Some points:
tensor([ 0.18,  1.94, -0.48,  0.23, -0.16,  0.54,  3.24,  1.06,  0.71,
        -0.27,  1.07, -0.22,  1.50, -0.76, -0.44, -2.10, -1.16, -1.24,
         0.20, -0.92, -0.49,  0.15, -0.43, -0.58])
tensor([ 0.53,  0.05,  0.24, -0.67, -0.78,  1.31,  0.20, -0.02,  1.82,
         0.90,  1.72,  1.05, -1.01,  1.65,  0.90, -0.18, -1.27,  0.94,
        -0.25, -0.83,  1.31, -0.50,  0.17, -0.52])
tensor([-0.63, -1.64, -0.56, -0.85, -0.86,  0.02, -0.49, -2.82, -1.49,
        -0.95,  1.09,  1.42, -0.33, -0.82,  0.44, -1.45,  0.37, -0.72,
        -0.06, -0.98, -1.50,  1.18,  0.79, -0.51])
tensor([-0.60, -1.00, -1.39, -0.48, -0.80,  1.07, -0.03, -0.95,  0.74,
         1.01, -1.47, -1.24, -0.67, -0.32,  1.21, -0.69,  1.75,  0.41,
         0.62, -0.20, -0.31,  0.14, -1.06, -0.85])
tensor([-0.69, -0.54,  0.38,  0.43,  1.35,  0.49,  1.92,  0.10,  0.63,
        -2.39, -0.34,  1.44, -0.65,  0.03, -0.08, -0.03,  1.51,  2.80,
         0.71,  0.16,  0.57, -0.43,  0.11,  0.21])
tensor([-0.60, -0.41, -1.49,  0.30, -1.47, -0.24,  0.20, -0.81, -1.21,
        -2.19, -1.23,  0.17,  0.11,  0.70,  0.17,  1.21, -1.95, -0.61,
        -1.40,  1.56,  0.04,  0.35, -2.30, -1.03])
tensor([-1.39, -0.35, -0.74,  0.43,  1.40, -1.49, -0.47, -0.22,  0.19,
         0.91,  0.64,  0.16, -1.97,  0.47,  1.35, -1.26, -1.53,  0.35,
        -0.08,  1.82, -0.78,  0.36,  0.02,  0.93])
tensor([-0.44,  0.26,  0.13, -0.82,  0.04,  0.55,  0.35,  0.75,  2.66,
        -0.41,  0.96,  0.82,  0.16, -1.03,  1.35,  1.73, -0.18, -0.72,
         0.20, -0.02, -0.39,  0.67, -0.09,  1.41])
tensor([-0.22, -0.20,  0.56,  0.85,  0.56,  2.14, -0.53,  1.86, -1.31,
        -0.30,  1.27, -1.76,  0.24, -0.25,  1.99,  0.89,  0.44,  0.71,
         0.88, -0.18, -0.96,  0.31, -0.27, -0.58])
tensor([-0.45, -1.56, -0.94, -1.48, -0.48, -1.08, -1.11,  1.28,  0.89,
        -0.56, -1.20, -0.43,  1.38, -0.92, -0.64, -0.82, -0.64,  1.25,
        -0.44, -1.44, -0.24,  0.80, -0.31,  1.01])
tensor([-0.64,  0.72,  0.12,  1.57,  1.44,  1.39, -0.83, -0.20,  0.87,
        -0.16,  0.48, -0.46, -1.71, -0.84, -2.58, -0.52, -0.09, -0.95,
         0.80, -0.47,  0.13, -0.45, -1.95,  0.62])
tensor([-0.08,  0.45,  1.78,  0.93, -2.26, -0.05, -0.07, -0.52, -0.67,
         0.56, -0.72,  0.92,  0.15,  0.65, -0.34,  1.05, -0.65,  0.46,
         0.88, -1.48, -1.47,  0.08, -0.01,  1.99])
tensor([-1.01, -1.61,  0.30, -1.50, -0.78, -0.34, -1.44, -1.49,  1.25,
        -0.46,  0.12, -1.44,  1.25, -0.55, -1.62, -0.08, -0.08, -0.34,
        -0.79,  1.27, -0.35, -0.22,  0.29,  0.09])
tensor([-0.24,  1.08,  1.82,  1.68, -1.02, -0.29, -0.11, -1.09, -0.54,
        -0.37, -1.43, -1.12,  0.05, -2.66,  0.52, -1.01, -0.55, -0.21,
         0.44,  1.02,  0.78, -0.73,  0.11, -0.36])
tensor([ 1.08,  1.60, -1.39,  1.91,  0.46, -0.86, -0.08, -1.02,  0.71,
         0.69,  1.09,  0.79,  1.61, -0.47,  0.02,  1.30,  2.19,  0.52,
        -0.78,  0.06,  1.09,  1.59,  0.14,  0.52])
tensor([ 0.35, -0.75,  0.41, -0.31,  0.28,  1.48,  1.22,  0.30,  0.09,
         0.67, -0.40,  0.38, -0.27,  0.04, -0.35,  2.26,  0.65, -1.38,
        -0.51,  0.94,  0.00, -1.08,  1.02,  0.41])
tensor([-0.66, -1.36, -1.10, -0.09,  0.12, -1.52,  1.73, -0.59,  0.11,
         0.72,  0.37, -1.42, -0.07,  0.21, -1.47,  0.82, -0.04,  0.65,
         1.05,  0.30, -0.63, -1.66,  1.16, -0.71])
tensor([ 0.24,  1.47, -0.86,  1.38,  1.34,  0.82, -1.45,  0.46,  1.12,
        -0.57, -1.79,  0.69,  0.87,  1.36,  0.02, -0.25, -0.10, -0.18,
         0.78,  0.70, -2.08, -0.17,  1.96, -1.05])
tensor([ 2.01, -0.48,  0.15,  0.06, -1.39,  0.37,  0.05,  1.54, -0.14,
         1.70,  0.44,  1.47,  0.82,  1.16, -1.13, -0.92,  1.40,  0.83,
         0.45,  2.14, -0.65,  0.58, -1.57,  0.20])
tensor([ 0.75,  1.95, -0.13, -1.37, -1.79, -0.30,  0.17,  0.34, -0.17,
        -0.41, -0.28, -0.61, -1.59, -0.01,  0.39, -0.51,  0.64,  0.34,
        -0.22,  1.47,  1.03,  0.47,  2.17,  1.16])
tensor([ 1.65,  1.98,  1.55, -1.08, -0.17, -1.44, -1.58, -0.43,  0.09,
        -0.94,  0.00,  0.01, -0.30, -0.01,  0.57, -0.55,  0.57,  0.04,
        -0.85, -0.95, -0.87, -2.59, -1.22, -1.32])
tensor([ 1.79,  0.69, -0.77, -1.97,  0.67, -1.01, -0.11, -0.65, -1.44,
        -1.38, -0.89, -1.30, -1.37,  0.97, -0.49,  0.42,  0.88, -1.54,
         0.75, -1.15, -0.03,  0.43, -0.97,  0.63])
tensor([ 2.40, -1.06, -2.29, -0.17,  0.10,  0.07, -0.94, -0.11, -0.99,
         0.60,  0.34, -0.04,  0.95, -1.13,  0.82,  0.48, -1.08,  0.75,
         0.72, -0.49,  1.23, -1.38,  0.33,  0.65])
tensor([-1.26,  0.61,  1.64,  0.03,  1.10, -0.11,  0.37, -0.66, -0.67,
         0.28,  1.19, -0.83,  2.62,  2.37,  1.21, -0.26,  0.96, -0.02,
         0.38,  0.70,  0.90, -0.12, -0.15,  1.51])
tensor([ 1.26, -0.70,  1.11, -0.04,  2.07,  1.24,  0.65,  0.83, -1.27,
        -0.11, -0.13,  1.05, -0.10, -1.31, -0.42, -0.86, -0.16, -0.99,
        -2.01,  0.41, -0.01, -0.67,  0.55,  0.23])
tensor([ 0.01,  0.58,  1.44, -1.15,  1.50,  1.28,  0.32, -0.98,  0.08,
         1.74, -1.99,  0.64,  0.61,  0.40,  0.07,  0.48, -1.23,  0.05,
         0.61, -0.33,  1.57,  1.47,  0.09, -1.14])
tensor([-1.36, -2.15, -0.29,  1.20, -0.92, -1.01, -0.41,  1.60,  0.40,
        -0.31, -0.81,  0.62, -0.25,  1.01,  0.67, -1.02,  0.87, -2.17,
        -0.08, -1.00,  1.76, -0.64,  0.31,  0.07])
tensor([ 1.22, -0.14,  0.80,  2.08,  0.25,  0.03,  0.71, -0.12, -0.11,
         0.44, -0.77, -2.07, -1.22,  0.51, -0.82, -0.47, -0.59,  0.82,
        -2.53, -1.55, -0.69,  0.85,  0.64,  0.60])
tensor([ 1.46, -0.26,  1.44,  0.90,  0.26, -1.58, -0.75,  0.43,  0.13,
        -0.71,  1.48,  0.24, -0.46, -0.03, -0.67,  0.66, -0.70, -0.17,
         1.72,  0.32,  0.83,  1.77,  0.61, -1.81])
tensor([-1.89,  0.01,  0.27, -0.42,  0.50, -1.90,  0.42,  0.94, -0.82,
         1.81, -0.01,  1.06, -0.47, -0.55,  0.31,  1.34,  0.77, -0.12,
        -0.73, -0.74, -0.61,  0.20, -0.47, -1.10])
tensor([-2.81,  1.27, -1.62, -1.24, -0.93,  0.43, -1.06,  0.75, -1.72,
         0.02,  0.64,  0.17, -0.28, -0.09, -1.44,  0.01, -0.14,  0.85,
        -0.19, -0.52,  0.59, -0.48,  0.80, -0.43])
There is one direction along which these points spread out most. Take the direction at right angles to it along which they spread out most. Go by this last direction. How far along it is each point below, from 0 to 99? The average is 50, and the first point in the table lies past the average. One standard deviation of the points above along it is 16.
tensor([-0.69, -0.54,  0.38,  0.43,  1.35,  0.49,  1.92,  0.10,  0.63,
        -2.39, -0.34,  1.44, -0.65,  0.03, -0.08, -0.03,  1.51,  2.80,
         0.71,  0.16,  0.57, -0.43,  0.11,  0.21]) 37
tensor([-0.60, -0.41, -1.49,  0.30, -1.47, -0.24,  0.20, -0.81, -1.21,
        -2.19, -1.23,  0.17,  0.11,  0.70,  0.17,  1.21, -1.95, -0.61,
        -1.40,  1.56,  0.04,  0.35, -2.30, -1.03]) 58
tensor([-0.60, -1.00, -1.39, -0.48, -0.80,  1.07, -0.03, -0.95,  0.74,
         1.01, -1.47, -1.24, -0.67, -0.32,  1.21, -0.69,  1.75,  0.41,
         0.62, -0.20, -0.31,  0.14, -1.06, -0.85]) 40
tensor([-0.64,  0.72,  0.12,  1.57,  1.44,  1.39, -0.83, -0.20,  0.87,
        -0.16,  0.48, -0.46, -1.71, -0.84, -2.58, -0.52, -0.09, -0.95,
         0.80, -0.47,  0.13, -0.45, -1.95,  0.62]) 72
tensor([-0.66, -1.36, -1.10, -0.09,  0.12, -1.52,  1.73, -0.59,  0.11,
         0.72,  0.37, -1.42, -0.07,  0.21, -1.47,  0.82, -0.04,  0.65,
         1.05,  0.30, -0.63, -1.66,  1.16, -0.71]) 37
tensor([-0.22, -0.20,  0.56,  0.85,  0.56,  2.14, -0.53,  1.86, -1.31,
        -0.30,  1.27, -1.76,  0.24, -0.25,  1.99,  0.89,  0.44,  0.71,
         0.88, -0.18, -0.96,  0.31, -0.27, -0.58]) 46
tensor([-1.89,  0.01,  0.27, -0.42,  0.50, -1.90,  0.42,  0.94, -0.82,
         1.81, -0.01,  1.06, -0.47, -0.55,  0.31,  1.34,  0.77, -0.12,
        -0.73, -0.74, -0.61,  0.20, -0.47, -1.10]) 34
tensor([-0.63, -1.64, -0.56, -0.85, -0.86,  0.02, -0.49, -2.82, -1.49,
        -0.95,  1.09,  1.42, -0.33, -0.82,  0.44, -1.45,  0.37, -0.72,
        -0.06, -0.98, -1.50,  1.18,  0.79, -0.51]) 48
tensor([-1.39, -0.35, -0.74,  0.43,  1.40, -1.49, -0.47, -0.22,  0.19,
         0.91,  0.64,  0.16, -1.97,  0.47,  1.35, -1.26, -1.53,  0.35,
        -0.08,  1.82, -0.78,  0.36,  0.02,  0.93]) 39
tensor([ 0.75,  1.95, -0.13, -1.37, -1.79, -0.30,  0.17,  0.34, -0.17,
        -0.41, -0.28, -0.61, -1.59, -0.01,  0.39, -0.51,  0.64,  0.34,
        -0.22,  1.47,  1.03,  0.47,  2.17,  1.16]) 55
